In the data rows, 50 means zero.
Some points, each followed by its number:
{42, 40, 66, 54, 42, 72, 99, 27, 21, 49, 58, 67} 0
{11, 49, 81, 66, 46, 27, 15, 62, 36, 50, 61, 44} 1
{70, 60, 75, 36, 44, 38, 42, 68, 45, 60, 56, 34} 2
{81, 59, 71, 51, 55, 76, 57, 50, 56, 47, 51, 26} 3
{48, 56, 51, 58, 62, 45, 35, 60, 46, 54, 60, 70} 4
{38, 39, 53, 65, 43, 44, 53, 50, 45, 51, 50, 52} 5
{46, 47, 47, 58, 55, 59, 35, 68, 46, 41, 47, 39} 6
{34, 45, 58, 49, 40, 57, 71, 47, 40, 53, 55, 55} 7
{54, 45, 65, 45, 48, 49, 48, 59, 58, 56, 56, 47} 8
{63, 67, 64, 70, 47, 54, 51, 55, 71, 39, 55, 49} 9
{51, 52, 33, 43, 50, 42, 51, 26, 52, 37, 47, 49} 10
{62, 58, 24, 66, 56, 49, 39, 33, 78, 48, 66, 54} 11
{57, 49, 47, 51, 61, 55, 60, 47, 37, 58, 52, 41} 12
{53, 51, 40, 34, 52, 53, 40, 46, 56, 37, 48, 54} 13
{36, 58, 15, 45, 77, 49, 70, 55, 14, 49, 12, 56} 14
{60, 59, 37, 49, 55, 55, 47, 38, 54, 49, 49, 52} 15
Which two points above are nearest to each new point by angle? Their numbers follow each, nearest first.
{44, 56, 41, 45, 65, 48, 49, 62, 52, 48, 33, 40} 14 6
{37, 28, 77, 77, 62, 36, 38, 63, 48, 62, 54, 22} 1 5
{56, 32, 43, 62, 42, 07, 69, 09, 33, 48, 44, 57} 10 5
{58, 51, 49, 57, 67, 43, 36, 56, 57, 36, 36, 55} 6 4
{51, 51, 40, 53, 43, 42, 71, 29, 38, 50, 42, 59} 0 10
{64, 57, 46, 56, 48, 61, 57, 54, 56, 50, 48, 41} 3 9
{50, 58, 33, 43, 57, 49, 54, 58, 45, 44, 41, 59} 14 13
{35, 51, 12, 43, 40, 13, 71, 48, 26, 54, 39, 49} 14 10
{59, 58, 49, 50, 49, 56, 49, 49, 58, 46, 37, 44} 3 15
{53, 54, 63, 69, 65, 43, 61, 35, 69, 90, 51, 54} 11 8
{53, 58, 62, 45, 47, 47, 53, 47, 43, 53, 48, 41} 2 3
{50, 41, 44, 65, 30, 59, 74, 30, 35, 60, 70, 52} 0 7
{59, 59, 45, 58, 46, 70, 52, 51, 50, 55, 39, 43} 3 15
